In the rows, zero is written as 128.
A single turn carries every row of the set below to another of its rows. Some are shown first; where does it send the rows asked next?
zef: [120 120 160 103 141 139 119 122 169 109  97 126 138 111  98 116 136 151
 117 125 145 102 128 122 106 112 143 133 132  62 126 128 143  90 115 139
 133 116 183 134 148 140 144 126 115 163 129 146]
desu: [133 127 168  87 124 113 140 108 119 127 120 133 125 123 101 153 144 137
 111 146 152  80 108 126 133 106 106 124 126 137 122 121 153 138 130 102
 129 100 162 117 154 168 126 134 110 139 144 136]
vir: [128 124 148 108 128 136 118 111 174 105 113 128 123 122  93 107 136 126
 114 136 148 123 144 145 117 114 143  80 121 118 118 123 118 109 169 131
 130 114 161 160 140 145 154 149 116 127 115 143]
Ped: [132 134 151  84 178 133 113 122  84 115 110 146 127 111  89 111 134 138
 127 140 142 126 117 112  92 111 142  84 130 100 123 139 159 133 151 122
 130 124 144  99 155 144 150 126 124 145 142 157]
sas: [127 123 160 149 129 133 117 136  72 108 110 132 132 109 108  93 136 147
 113 144 147 146 169 154 141 116 140  98 112 113 125 122 142 119 146 120
 120 110 137 133 147 152 147 124 115 143 130 150]
laza: [114 116 163 119 139 109 124 104 110 121 124 132 114 107  99 146 162 113
 112 133 154 109 136  91 136 100 134 126 122 129 134 128 146 112 116 111
 138 143 175 131 185 139 143 120 116 115 133 139]
gada: [153  91 154 117 151 132 137 125  96 112  71 149 110 123 109 133 156 141
 105 155 140 117  74 130 142  99 136 104 126 122 127 140 150 133 143 148
 110 138 148 127 122 143 147 141 127 103 135 166]
voz: [149 111 203 124 120 144  92 131 132 105 102 138 125  91 103 116 161 122
 121 133 164 129  95 123 151 111 127 129 121 119 105 145 149 142 145 136
 136 123 123  92 133 158 137 141 109 124 128 140]
Ros: [172 131 146 129 111 109 117 135 101  80 113 125 128 129 123 102 163 125
 111 117 159 117 122 129 133 132 130 148 132 112 116 131 157 125 107 160
 120 140 129 109 125 144 135 143 137 137 115 146]
Gizur: [137 121 155 123 163 118 117 114 123 106 137 141 131 102 105 104 143 126
  93 135 141  98 146 131 120 113 140 149 146 118 116 127 152 117  79 133
 114 110 172 155 145 157 148 132 119 113 115 145]
sinit: [131 154 164 113 112 116 106 122 121  92 118 131 123 130 104  97 118 122
  97 126 132 111 139 164  94 121 137 113 148 108 102 132 174 121 123 141
 133 110 154 129 115 151 129 146 110 122 127 147]
noz: [119  94 152 123 135 140 122 149 143 107 105 143 131 102 130 113 151 110
  87 128 141  92  82 147 107 103 156 123 146 113 128 130 154 108 140 140
 127 117 116 122 170 141 167 146 123 140 122 163]
sipun: [137 116 160 116 147 126 114 145 120 111 121 144 125 116  94 148 133 123
 111 145 151 126 125  65 160 118 144 114 139 138 118 128 150 132 116 147
 126 119 134  93 145 144 151 132 123 153 148 155]
nitif: [158 129 163 124 115 126 107 139 133  90  87 122 123 108 113 123 137  98
  90 119 141  89 143 154 136 113 130 102 120 135 127 117 158  81 136 100
 122 135 132 103 131 138 146 144 127 109 126 158]
Rus: [128 121 141 109 100 131 112 105 113 111 106 131 124 124 119 160 133 137
 123 155 160 106  94 159 176 104 145 102 124  86 125 126 156 133 137 144
 122 123 153 109 138 151 149 137 133 160 126 149]
kogil: [128 147 130 103 136 115 108 150 119 100 102 125 108  94 111 104 125 138
 119 127 122 103 118 145  98 150 136 114 124 138 126 140 171 108 117 136
 127 118 154 118 162 111 159 127  95 133 126 143]
kikon: [134 122 137 115 128 134 128 136 104  89 123 136 125 129 119 128 114 140
 103 140 154 118 150 143 104 120 147 105 102 137 115 133 144 111 130 164
 127  94 109 122 116 139 124 120 111 148 129 163]
zasi: [114  95 155 140 135 144 122 101 137 120  85 103 121 109 121 116 147 145
 128 150 160  96  97 146 118 106 127 120  99 101 133 120 131 111 125 119
 107 156 169 114 147 139 170 141 124 136 114 148]
Foze: [130 144 153 141 124 140 128 108 152 131 113 103 140 111 102 139 116 124
 133 145 157  92 101 147 146  94 145 101 112 121 140 114 153 113 154 134
 140 139 153 116 130 140 137 119 147 127 126 157]
nuvu: [130  87 144 117 117 124 133 119 134 140 112 116 122 152 103 119 125 137
 128 130 163 106 103 144 147 114 146 130 139 111 125 125 115 122 110 159
 119 117 152 142 157 149 150 132 120 124 157 138]
Luf: [143  85 170 111 130 125 109  96 119  90 117 127  92 108 118 152 129 125
 103 148 141 120 119  95 126 109 142  82 111 109 120 118 168 136 156 128
 113 133 158 110 116 146 156 109 116 124 130 149]
Pomig: [122 119 158 128 136 130 114 121  93 101  84 124 128 152  76 129 139 108
  85 137 141 155 109 108 121 100 152 134 117 122 124 119 131 143 115 139
 123 114 142 111 153 153 155 130 116 123 155 141]
tuded: [ 97 102 139 117 131 116 121 137 136 115 112 156 117 136 126 136 129 158
 108 145 166  93 131 140 110 103 143  91  87 104 110 139 149 117 149 133
 119 132 155 115 120 147 157 126 128 160 108 154]
Dilu: [149 115 180 138 138 130 104 121 102 112  99 121 149 109  94 113 154 140
  98 121 138 131 136  96 100 111 119 131 136 108 126 131 160 138 140 136
 135 118 124 128 163 140 152 152 128 140 151 110]
Geku: [158 152 138  90 131 118 108 153 113 124 115 115 162 118 111 109 167 142
  91 138 136  91 138 113 136 127 147 126 130 112  83 148 155 113 117 127
 141 123 152 113 158 153 158 130 128 127 144 139]
butov: [137 116 151 113 131 122 145 157 149  84 116 122 106 112 122 107 139 133
 107 137 127  97 124 130  95 126 146 111 134 140 131 107 157 101 121 112
 106 119 161 142 134 153 144 114 100 147 114 176]
kenan: [135 120 149 108 116 125 114 132 126 111  70 141 120  94  98 120 141 121
 115 130 144 119 110  97 171 114 155 135 120 100 119 135 167 122 178 126
 132 129 160 141 130 145 151 135 114 105 130 137]
Kebog: [147 114 147  97 131 135 129 123 115  93 144 107 131 127 101 115 164 144
  79 143 118 121 123 128 116  96 143 117 133 126 122 151 140 116 118 161
 139 146 145 140 147 141 136 113 130 100 115 126]
givat: [138 118 166 128 139 128 118 121 143 113  89 132 122 109 104  84 139 124
 109 130 143  97  72 170 131 116 144 144 123  80 123 124 158 129 159 127
 127 108 154  84 144 146 160 133 124 138 129 145]
zezo: [169 148 134 112 145 132 125 129 149 109  89 144 125 127 117 126 157 143
  98 147 147 106 112 136 105 136 136  95  83 102 117 126 121 129 140 142
 127  94 164 126 139 146 165 123 134 150 121 166]

Kebog goes to kenan
kikon goes to laza
Where do these go?
nuvu goes to nitif
desu goes to noz
kogil goes to Pomig
voz goes to tuded
zef goes to Ros
Dilu goes to Rus
zasi goes to sinit
Geku goes to gada

A single turn carries every row of the set below to another of its rows. Some are shown first; where does it send the rows asked next?
J: [139 119 114 138 146 113 109 116 121 109 127 137 154  99 105 141 123 132
 109 137 139 138 129 115 108 139 108 144 140 130 116 154 122  92 118 109
 112 198 148 154 161 127 133 113 133 119 138 135 135 125 139 148 112 127
 127 137 148 126 148 125 142 117 124 128 141 134 130 147 127 163 140 133
 123]
E: [143 146 122 132 131 111 138 136 137  92 125 138 131 120 127 131 148 127
 127 130 134 130 167 126 139 138 124 108 123 102 100  99 156 131 142 129
 115 135 150 125 148 123  99 122 124 140 119 102 116 165 110 117 123 138
 117 134 148 122 148 134 128  97 120 115 124  93 130 120 149 113 148 121
 120]
Y: [130 118 141 139 151 153 128 110 130 114 115 118 110 122 117 140 134 136
 119 105 150 109 150 124 136 119 136 138 136 108 124 110 113 147 153 134
 110 138 146 112 109 129 166 136 137 112  84 112 133 130 108 135 132 109
 141 137 138 120 105 136 127 111 131 116 128 111 121 131 133 100 106 106
 123]
V: [146 105 131  93  92 125 137 144 152 145 136 141 117 122 153 103 120 116
 129 141 104 134 139 143 142 134 136 126 129 113 143 136 137 115 126 132
 145 121 137 116 125 137 118 129 162 120 158 121 129 134 150 148 113 122
 116 137 160 121 121 105 113  97 107 132 132 120 131 114 114 123 124 117
 148]
C: [ 83 137 156 116 147 130 133 133 122 133 116 128 112 149 137 108 129 108
 118 116 126 130 110 122 136 124 136 103 130 116 139 105 113 139 140 116
 121 124 104 131 103 121 123 123 106 146  95 128 132 145 124 158 133 105
 114 147 124 123 129 113 127 146 139 122 112 132 147 140 115 161 120 146
 135]
W: [119 129 152 116 129 124 142 137 129 135 120 137 132 163 138  94 112 118
 133 100 134 140 108 118 134 109 121 112 126 118 139 109 119 127 131  99
 132 121 107 136 107 119 126 123 103 144 112 143 111 117 131 130 123 110
 108 137 119 112 141 108 113 152 144 126 117 122 157 136 118 156 112 154
 130]
T: [150 126 119 114  95 130 139 159 145 144 140 130 118 112 132 125 146 133
 124 147 101 137 140 145 126 128 139 107 128 116 141 131 136 130  98 120
 134 148 151 131 150 135 125 115 135 120 172 129 120 109 147 122 122 132
 116 116 144 123 113 115 104  91 108 131 128 125 129 120 125 122 146 128
 140]
B: [136 120 118 148 128 152 128 101 136 104 130 134 131 140 102 143 133 148
 131 126 146 113 130 119 137 131 148 134 130 111 114  94 120 150 142 150
 100 137 135 133 126 127 156 115 152 126 105 126 153 144 116 133 134 132
 158 154 134 120  98 143 151  97 124 118 136 114 122 142 125 106 133 111
 133]
F: [131 128 122 129 102 115 131 136 109 120 120 135 144 125 136 140 103  96
 119 128 115 139 128 109 130 149 119 125 123 146 140 147 133 140 121 126
 148 153 140 139 131 133 162 132 103 141 127 154 120 116 152 147 128 129
 180 121 120 129 124 140 132 136 122 151 121 162 141 140 111 110 130 130
 127]
A: [123 121 161 102 125 142 144 129 127 123 129 105 120 138 119  97 108 146
 153 124 135 125  96 121 119 142 124 158 128 129 119 136 128 137 128 113
 120 160 142 144 114 111 159 136 152 113 145 109 134 127 119 118 111 134
 116 145 147 117 105 122 143 115 135 128 147 127 126 119 129 134 115  94
 143]
M: [116 124 136 134 138 117 116 104 132 143 129 124 132 133  83 135 128 133
 133 133 158 133 114 159 122 109 124 134 148 128 134 151 135 102 120 156
 111  95 100 120 127 123 130 112 138 128 117 116 125 121 129 130 118 122
 110 136  99 123 145 129 128 130 145 151 116 106 103 133 153 124 117 113
 119]
G: [113 110 120 113 130  97 104 107 135 137 122 135 138 126  92 147 138 137
 124 143 163 138 122 140 130 120 116 144 140 133 141 146 140 112 114 152
 117  93 106 117 134 106 119 118 157 128 115 101 112 123 135 137 109 134
 104 138 126 132 151 130 115 135 127 131 120 115 102 111 152 133 128 120
 129]
N: [133 136  96 133 118 125 135 129 125 129 107 135 139 121 156 142 122  98
 112 127 105 130 141 108 130 137 118 123 120 143 129 132 128 141 128 138
 145 143 142 139 144 122 131 140 112 158 132 147 133 126 176 153 139 127
 169 109 127 126 135 140 123 135 126 131 121 162 141 143 121 129 109 142
 138]
D: [139 120 107 112 107 130 121 168 132  88 135 157 128 120 136 129 130 135
 128 119 102 137 165 121 134 159 123  94 126 106  90  96 133 136 145 117
 118 124 143 134 142 140 122 115 139 133 121 134 123 156 120 131 125 125
 122 138 141 134 135 133 134 109 118 103 117 105 125 126 150 125 140 111
 116]
U: [121 122 169  94 139 157 139 151 138 115 124 132 123 138 130 100 129 133
 146 130 124 145 121 108 125 120 125 163 121 119 152 148 124 145 119 108
 126 146 141 140 126 134 169 121 137 125 149 125 134 137 112 130 147 133
 129 127 128 124 103 116 130 120 140 141 141 141 132 118 112 133 118  92
 148]
R: [143 124 110 138 149 119 118 110 119 105 126 143 144  77  90 140 121 145
 115 128 141 146 130 108  99 133 100 129 145 140 129 146 123 111 124 124
 111 171 145 148 150 138 130 107 125 137 139 123 123 155 119 157 102 124
 130 123 140 134 158 147 139 120 133 128 120 134 122 140 134 155 146 129
 112]
Q: [139 123 102 125 137 114 130 120 112 127 135 140 147  98 111 134 138 150
 116 122 147 141 131 117 113 125 107 132 136 132 136 156 125 106 129 124
 119 178 151 152 171 132 122 108 147 126 150 123 132 140 137 167 110 144
 115 129 136 147 152 140 142 113 149 146 127 102 131 148 133 160 142 142
 124]
H: [121 101 119 136 137 110 114 115 113 126 130 124 136 136  97 135 127 138
 120 134 152 130 121 152 140 111 109 130 149 105 121 146 123 116 118 145
 101  93 116 108 121 113 107 117 147 143 126 112 117 119 126 110 101 115
 121 126 113 114 159 125 115 137 144 125 113 109 100 115 150 118 124 125
 126]
S: [130 143 104 144 119 115 122 135 120 116 124 139 140 125 143 125 126  97
 127 109 103 137 117  98 150 139 119 121 114 144 132 137 125 144 134 132
 145 142 127 127 128 115 150 127 120 159 127 134 144 110 153 147 159 121
 172 115 112 128 128 133 138 127 117 148 135 159 142 157 119 122 120 136
 139]
K: [102 124 138 125 121 126 125 141 137 141  94 146 122 159 123  97 117 127
 113  97 130 137 114 116 141 119 122  94 147 114 134 117 118 132 130 115
 123 114 116 107  97 134 121 130 104 145 107 135 111 121 111 147 127 111
 101 149 123 118 131 112 140 144 148 115 121 124 145 133 127 156 125 140
 116]

T goes to U
V goes to A
F goes to C
Where do these go?
R goes to N
J goes to S

